Each path below is one point turned by a fixed rotation once a step. After each direction that follows a path, write how fast that rotation turns it, in degrees a step (0 if it stays still).
Each turn is a multiple of 5 degrees from 10 to 175, or 0.
Each row of a path follows its step; steps can be skipped.
Rotation 1:
step 4: -6 -9 -2 -13 -13 8 -16 4 -13 8 27 -1 1 2 2 -1 -13 -7 18 -3 -6 -12 8 -3
 -18 -23 -6 -4 -5 30 17 -2 1 -1 -11 -33 3 -8 11 6 -16 -29 -10 29 5 -15
step 8: -24 -13 11 -34 -3 26 -4 6 -13 3 13 1 16 1 10 8 -17 -2 15 -2 -4 -11 -32 7
 -24 -34 -12 2 9 8 3 0 -11 16 17 -10 -3 3 -7 2 -12 9 -11 -1 9 1
step 15: -4 24 -12 -6 -5 8 3 -11 -22 -2 16 16 4 13 -6 -31 2 14 1 15 10 4 -2 -6
 -27 -7 7 10 -23 6 11 29 -11 11 12 10 18 -3 -7 12 12 -13 -3 23 6 -19
step 16: -23 -8 -23 -5 3 13 -25 -9 23 -3 3 4 -2 9 1 0 -7 -5 14 12 17 -11 -16 11 9
 5 -3 -8 -9 1 -2 -5 17 28 10 -38 6 7 6 16 -1 -31 -5 -9 12 -11
step 21: -21 -10 3 -11 -33 17 -13 7 -6 4 22 31 5 -19 7 6 -10 8 1 13 -2 1 -9 -2
 -27 0 -14 -1 -7 13 11 3 -28 6 -2 7 19 -13 -9 -3 -4 7 0 15 -24 -14
step 22: -12 -1 -10 6 0 12 -16 -30 3 -12 12 1 -2 10 -17 10 -19 2 15 -7 -2 -8 -3
 -16 -2 -8 28 2 -13 -16 20 -7 1 8 8 -28 0 -31 -18 9 -3 -11 29 -7 3 2
step 23: -12 11 24 -14 -11 5 -20 -15 -12 6 12 9 18 0 19 -12 4 9 25 -6 -11 -8 0
 -11 -24 -5 -22 -10 -9 13 -1 -8 -9 -10 16 -23 -16 9 -5 10 -24 2 -14 14
 14 -14
-5 -1 -5 4 -7 5 -1 2 6 -7 -7 6 2 -2 6 4 7 3 -2 -4 0 1 -4 3 2 3 -3 2 0 5
 -5 0 1 -2 -5 -1 5 2 3 -4 -1 -1 2 0 -4 6
95
1 -1 -3 -1 1 -1 1 7 -4 -3 0 -4 3 3 0 3 -3 7 1 -3 1 3 -7 -8 2 -4 -1 -1 2
 4 4 0 4 -9 4 -1 0 -4 2 -4 -7 8 0 -4 2 -4
20
7 2 -7 5 5 -1 2 2 0 -4 -1 0 0 3 0 -4 2 3 1 -8 -1 -3 -2 -4 -5 4 1 0 -2 6
 1 -3 -5 5 -2 7 -2 -6 -1 10 2 -1 2 1 -5 1
170
3 2 -4 -3 -2 2 -3 5 -4 8 -2 9 6 2 -3 4 3 -4 -2 4 3 -1 0 -1 -1 -2 1 6 -4
 -2 -2 -3 3 -1 6 1 -1 -3 5 1 9 4 9 -2 -3 -1
115
-7 9 -5 3 -4 2 2 7 -2 1 -1 -1 -5 -1 -1 1 -2 -2 3 1 5 3 -2 1 -8 3 4 4 7
 -5 8 0 -2 5 1 -3 0 -4 1 -5 -1 -3 -5 1 -2 -1
60
-3 2 -2 -6 2 -3 1 4 2 4 -3 3 3 -1 6 0 0 8 1 1 0 -4 6 0 4 11 -2 3 1 -2 1
 -2 4 -4 -4 -4 -9 -2 -2 4 -1 -6 1 -1 6 -1
110
5 4 -3 -1 -8 -4 -5 -4 -3 -2 1 6 -6 4 1 -4 1 8 -2 -1 -3 1 4 2 0 5 3 -4 4
 -3 -3 1 -3 -3 9 6 1 2 -2 -6 0 -1 0 -3 -1 -4
175
Rotation 2:
step 0: 7 -18 -8 6 0 13 -3 -8 16 -10 -8 -2 17 2 -16 4 1 0 -5 16 3 9 -7 8 37 11
 -13 10 -28 18 -7 24 -12 8 10 -7 -1 -6 15 21 6 15 15 3 -10 0
step 11: 23 4 -6 18 -14 -19 -15 -9 -8 1 -1 14 14 9 -21 -20 -10 11 -10 -3 -5 -26
 -8 13 25 18 -1 12 6 5 5 -8 3 15 10 5 -1 4 -21 17 -4 -4 11 -1 1 -17
step 15: 9 -2 8 6 -2 6 -20 9 -9 -9 -6 -25 21 -13 -6 4 -3 -22 -16 0 -10 -5 -16 -2
 4 9 -9 5 -35 12 -4 -9 -8 -7 0 24 4 -4 -24 19 -4 8 23 -7 -2 -7
step 16: 15 0 -13 23 -7 -1 4 7 8 -8 -11 -2 -13 8 -18 8 -30 0 3 -6 9 10 -2 28 22
 11 -22 11 0 -2 5 -15 -12 9 -1 6 16 -10 8 14 7 7 27 -13 7 -8
step 24: -5 0 -10 8 -6 3 -28 7 9 13 -4 -7 14 -13 11 4 -17 14 -1 -13 -22 7 -25 10
 8 1 -2 -16 -10 -4 3 -24 7 -5 -9 -6 10 3 -3 22 -12 10 8 -21 -28 15
step 25: 6 -1 12 -8 15 2 1 10 5 -6 -1 -17 7 -1 -5 17 -15 -2 -7 7 14 6 9 -16 39 8
 -29 -14 -14 -4 -3 -15 8 13 -1 15 -13 -6 0 20 3 -4 15 -23 -5 17
step 26: -2 7 -6 28 0 -13 -17 4 7 8 -7 5 3 -22 -5 -5 -13 4 -6 -11 -16 1 -5 -3 29
 24 -5 -3 5 5 -21 -6 -13 -9 31 9 1 1 6 -14 3 -10 21 -20 12 7
5 -2 1 -5 -1 -4 -3 0 2 -1 -10 4 -2 1 0 0 4 1 -5 2 1 0 0 -2 -1 -9 -1 0 5
 -4 -1 -3 7 12 -1 2 -7 -2 2 4 3 2 2 1 -2 0
135
-3 0 6 -1 3 3 -6 -1 -2 0 1 3 1 1 3 4 5 2 -6 0 8 -4 -7 5 -4 1 3 -8 -2 0 5
 1 2 -5 -1 -6 -4 1 -6 4 -2 0 8 -2 -2 -4
115
4 0 3 -4 1 -11 -7 -3 -3 2 4 -1 -4 -4 2 -2 -3 4 6 -2 2 -5 3 -8 7 2 5 -3 1
 -3 2 -4 1 -3 3 -1 -1 5 2 2 -5 -5 2 2 -1 4
20
5 3 -2 -11 -4 0 2 6 3 2 3 -2 -2 -6 -2 -3 3 6 -4 2 -2 7 -3 -2 -2 0 1 1 -2
 -7 0 3 -7 -2 3 -5 0 2 -3 7 4 1 -3 -4 2 -2
145
-1 -7 4 -3 3 -1 5 -1 2 1 2 -4 -2 -7 5 0 -3 5 -5 -7 -7 -1 1 4 -2 0 3 3 -2
 10 2 0 2 3 -3 -3 -5 0 6 1 -3 -1 -1 -3 -5 -4
145
Rotation 3:
step 1: 0 13 9 19 -7 -26 -4 5 -5 -1 -13 17 5 -1 -3 18 -9 13 -11 -7 2 20 14 31
 -32 -11 -1 0 5 0 -8 -1 25 -11 2 -12 1 -22 -11 7 -20 5 4 11 25 4
step 10: -9 21 22 -1 2 -10 -29 5 -19 -31 6 -8 -9 5 -3 -11 19 11 -16 -31 10 -7 -2
 10 9 -2 6 3 3 9 5 6 -1 31 -5 1 -8 -2 -15 17 -3 12 -17 -18 1 3
step 16: 14 10 -6 25 -2 4 -12 4 -31 5 -3 2 16 -4 9 -31 -5 13 11 -4 12 -2 -5 -10
 14 11 8 -11 28 -3 24 36 5 18 -3 -3 -8 11 0 -2 0 -16 11 2 -3 -11
step 20: -32 8 1 -14 -15 -27 6 -1 9 -15 6 7 4 -4 -23 -12 -4 -7 -4 -8 14 3 0 23 -9
 -8 5 16 -3 19 -2 6 2 17 15 -15 16 -28 -1 -19 -21 -5 1 -11 17 -15
step 21: -20 13 4 24 17 17 6 2 -11 -23 -3 14 -11 3 -21 -25 0 2 -9 -32 4 0 18 16 6
 9 2 -4 -12 -5 -24 -6 9 16 -1 2 11 -13 -9 13 -6 4 -6 -20 20 13
step 22: -16 23 18 27 10 -18 -15 -12 -4 0 0 5 -30 0 8 -19 17 19 -4 -17 6 6 8 8 16
 5 -25 -7 3 0 6 -6 18 -9 4 -24 -20 8 -2 -7 6 12 14 7 11 -6
step 23: -21 7 -11 14 -4 -21 -18 -22 4 -22 23 16 8 -11 8 13 15 28 2 8 3 5 5 -22
 -2 0 -2 0 0 2 6 6 17 10 -21 3 -3 -16 12 -1 -26 9 26 6 11 -2
3 -2 -1 4 -3 -2 4 -5 -6 -2 0 -4 1 1 -3 -2 -2 1 -15 2 0 -2 4 6 -1 1 7 -3
 0 0 -1 1 1 -6 -8 4 -3 1 0 5 3 -3 -2 -1 2 1
125
1 -1 -3 -1 -4 2 -8 9 1 6 -3 -2 2 0 0 5 -1 4 1 -7 0 3 -1 4 -2 2 6 2 -2 7
 7 -2 -6 -3 -2 4 -3 2 -8 4 -1 1 -3 1 -3 2
10
0 1 1 -3 1 -3 3 7 1 5 5 0 1 2 -4 1 4 0 2 6 0 0 3 7 -5 2 4 2 3 -4 -8 -2 2
 -4 4 1 7 1 -9 -6 -1 -7 1 -5 1 -1
60
3 8 6 -3 2 4 -2 2 2 2 2 7 -6 -4 7 -1 -1 -4 -7 4 0 0 -5 1 1 0 8 -2 3 4 1
 2 5 3 -4 -5 -4 3 -2 -6 -1 0 0 1 -1 3
115
-6 -5 -1 -1 -1 0 -7 -4 0 -1 6 3 -1 1 0 8 0 -4 -5 0 8 4 3 0 -3 -3 -1 6 4
 7 -6 3 3 5 -1 5 4 1 2 1 7 0 1 2 -3 -1
135
1 1 -6 -9 3 -6 0 0 -5 -8 7 -3 6 -2 7 3 0 -3 -1 -6 -4 0 -6 5 -1 -2 2 -3
 -2 -1 5 3 1 1 1 -3 7 -1 0 3 -1 0 5 -2 4 2
110
Rotation 4:
step 0: 12 7 -13 -14 -13 4 -3 -8 -6 -8 -7 19 -22 16 -3 -8 -7 15 -18 11 0 -6 -11
 7 23 17 12 5 -6 3 -15 2 8 10 -5 11 21 -10 13 -17 -35 -5 -3 -8 5 -22
step 1: -6 4 16 9 -17 11 0 -5 -15 17 -2 -12 -17 -7 3 6 28 -27 5 2 2 -6 18 -10 -4
 8 -1 0 8 40 -7 -1 12 -14 -14 -1 8 2 0 28 4 -10 -6 1 -6 5
step 5: 13 -3 -2 21 24 27 13 12 -3 -7 -10 -19 13 17 1 2 -10 -2 17 17 11 -4 1 -11
 -16 10 -5 -10 -9 -20 0 -18 2 -14 -5 7 -12 -30 -1 -5 6 -2 -15 1 -8 -13
step 8: 5 -10 8 8 -4 25 8 -10 14 -2 11 -20 -6 -8 -8 -10 5 9 -4 -14 8 -21 13 0 1
 -5 -9 16 19 4 5 -11 1 -26 3 -8 -18 -3 -27 -11 -27 -8 11 23 -2 14
step 9: -14 -16 -18 -1 5 -8 -17 9 -18 -1 -7 2 -2 -3 -3 -7 -26 -1 -7 -8 9 -6 -37
 11 24 -2 19 7 -1 -9 -22 4 2 -18 3 -7 5 13 -4 16 11 -17 -8 1 2 -18
step 11: 8 -15 16 24 -11 2 23 -17 14 -19 -5 12 3 18 17 -19 0 21 24 10 2 -10 2 7
 -17 -6 -5 14 -5 -13 15 8 -1 11 0 -2 15 -17 -1 17 0 -1 -8 7 2 12
step 16: -4 14 -30 -10 11 -21 12 4 -18 -3 -1 9 7 15 14 -14 13 -9 -4 -11 -4 8 -15
 -13 12 -9 -2 13 -18 3 7 2 4 -6 -25 10 -29 -1 -27 6 6 6 7 -15 7 2
2 -2 -1 -6 3 -2 -1 6 0 -2 4 -5 -1 4 6 -1 -6 -11 1 -5 0 2 -1 5 -3 -1 4 -8
 -1 -3 -1 -1 5 0 -3 -3 -9 4 0 1 1 -5 -4 1 0 2
100
-4 0 3 -4 5 3 -1 1 -3 -3 -1 -3 4 6 -4 8 -1 1 -10 2 3 0 3 2 -3 2 6 0 4 3
 4 -3 -1 -1 -1 -1 7 1 -2 5 11 0 -2 3 -2 -4
90
3 -4 -3 10 2 -4 0 5 2 2 -1 4 5 2 -3 1 0 -5 2 2 -2 -4 -3 3 -12 -4 0 -1 1
 2 1 2 -7 4 -2 0 4 3 5 -6 2 -5 2 0 -4 1
45
3 7 -2 1 8 -1 -6 -4 5 -6 0 -1 3 -2 -1 4 3 -3 -4 -6 -8 5 1 2 -1 -1 -8 4 2
 6 -2 -4 2 0 -3 -6 1 0 -3 -1 -5 0 3 3 2 0
170
0 1 1 0 5 -3 1 -6 7 4 -6 -1 -4 3 3 -1 -2 -7 1 3 -4 -7 -1 5 8 -5 3 0 1 1
 -1 1 2 -2 10 2 8 -1 -2 1 1 -4 -1 -1 -1 1
130
-2 -2 4 -3 -5 6 2 -5 2 7 -4 -3 -2 -4 -4 4 0 -4 -4 -8 -2 -1 10 -1 -5 -1 0
 -2 0 0 -2 1 -7 -4 3 -3 -4 1 -1 -4 1 0 -3 -5 -1 6
160
Rotation 5:
step 3: -19 8 5 -2 4 -12 -3 0 8 12 13 -13 6 15 -2 22 2 7 -3 6 -5 30 3 13 3 -2 5
 -14 -11 20 -18 14 -4 14 -23 17 -20 3 6 -12 -8 4 -2 16 -11 21
step 4: -18 9 -18 25 19 -11 -7 15 2 8 7 5 -17 14 -4 -25 -7 -6 -1 -16 5 -18 10 3
 2 -8 -8 10 17 4 -1 26 -10 14 -19 -2 12 0 4 7 -6 -13 -12 -3 -12 -14
step 7: -1 0 8 12 2 -19 13 12 5 3 7 -3 31 -5 10 -12 6 -1 -5 6 1 9 -2 -2 4 -26 16
 -4 20 -16 -14 16 -3 -5 -7 -22 -25 8 -18 -6 18 6 -19 -13 -2 -9
step 15: 2 -19 5 7 -9 -9 -15 14 -7 -15 -1 -6 0 20 1 8 -5 10 15 -25 -8 -6 -3 0 -8
 -5 4 -31 -17 7 8 14 20 16 -20 4 19 -3 4 -15 -3 -3 27 -3 -7 -7
step 19: -3 -5 14 0 8 -19 -1 0 -7 1 14 -7 13 -2 -5 24 -13 2 5 -1 -2 20 20 -12 10
 -10 6 -27 -3 22 -24 -3 -9 -19 -10 3 9 7 3 22 -1 29 -12 2 -2 5
step 22: -2 2 -6 11 5 3 -35 -15 -2 2 13 2 7 14 2 18 7 23 4 -17 15 1 12 -34 8 -11
 -12 -8 -2 9 19 -8 10 11 -15 4 5 0 -19 -4 1 -16 -5 9 9 1
step 23: -11 1 7 0 4 -4 -4 4 13 1 -15 5 15 -3 -1 -19 6 15 22 19 0 10 -1 13 5 -24
 -13 4 -3 -4 -4 9 11 -29 -9 6 -15 16 -10 5 0 -16 -34 -8 -15 -7
-2 -1 -1 6 -5 -1 9 -4 3 1 6 0 5 5 0 -1 4 -6 2 -4 -5 -2 0 1 -7 -1 0 -3 0
 -12 -1 0 1 -3 -2 2 6 1 0 6 2 -4 1 2 -2 -1
130
-5 0 -1 -2 -4 3 -1 -2 0 -1 -1 -4 -1 3 3 8 1 -6 1 -2 -4 0 6 1 6 7 1 -3 3
 2 -5 -6 6 2 0 3 -2 0 -2 -5 -1 -5 5 -10 -1 -3
115
-2 0 -11 2 -2 3 0 -1 7 1 3 -4 -1 0 2 -1 1 -6 -4 1 7 1 -1 -2 2 8 -4 0 1 3
 4 -2 0 0 2 -3 5 -6 -5 -4 0 -2 -6 8 4 -1
175
6 -2 -1 5 5 10 -5 2 0 2 3 6 -6 3 -4 -1 6 -2 1 -6 3 -2 6 -1 5 0 3 -4 -1
 -3 0 1 0 0 -2 -10 1 4 3 0 -3 -1 5 1 1 -1
160
3 -4 4 0 4 3 8 4 5 2 1 2 6 -1 6 4 2 3 2 3 -1 -1 5 -3 2 10 -1 3 -1 2 -7 8
 0 -3 -2 0 0 2 1 -1 7 6 1 3 -3 -1
65
-4 1 1 -1 -4 -1 1 5 4 7 4 0 2 -3 2 5 0 -2 -2 -10 -1 1 2 -8 2 -6 3 0 -7 7
 1 2 -4 2 2 2 -5 3 3 4 2 -5 -4 1 7 0
115
-2 0 -3 -2 0 -1 -1 7 0 -6 4 4 7 0 -4 2 -5 -1 -7 1 0 3 0 -4 4 3 0 4 -2 -7
 -1 -11 2 1 2 -3 1 6 -2 6 -2 7 1 0 2 -1
35
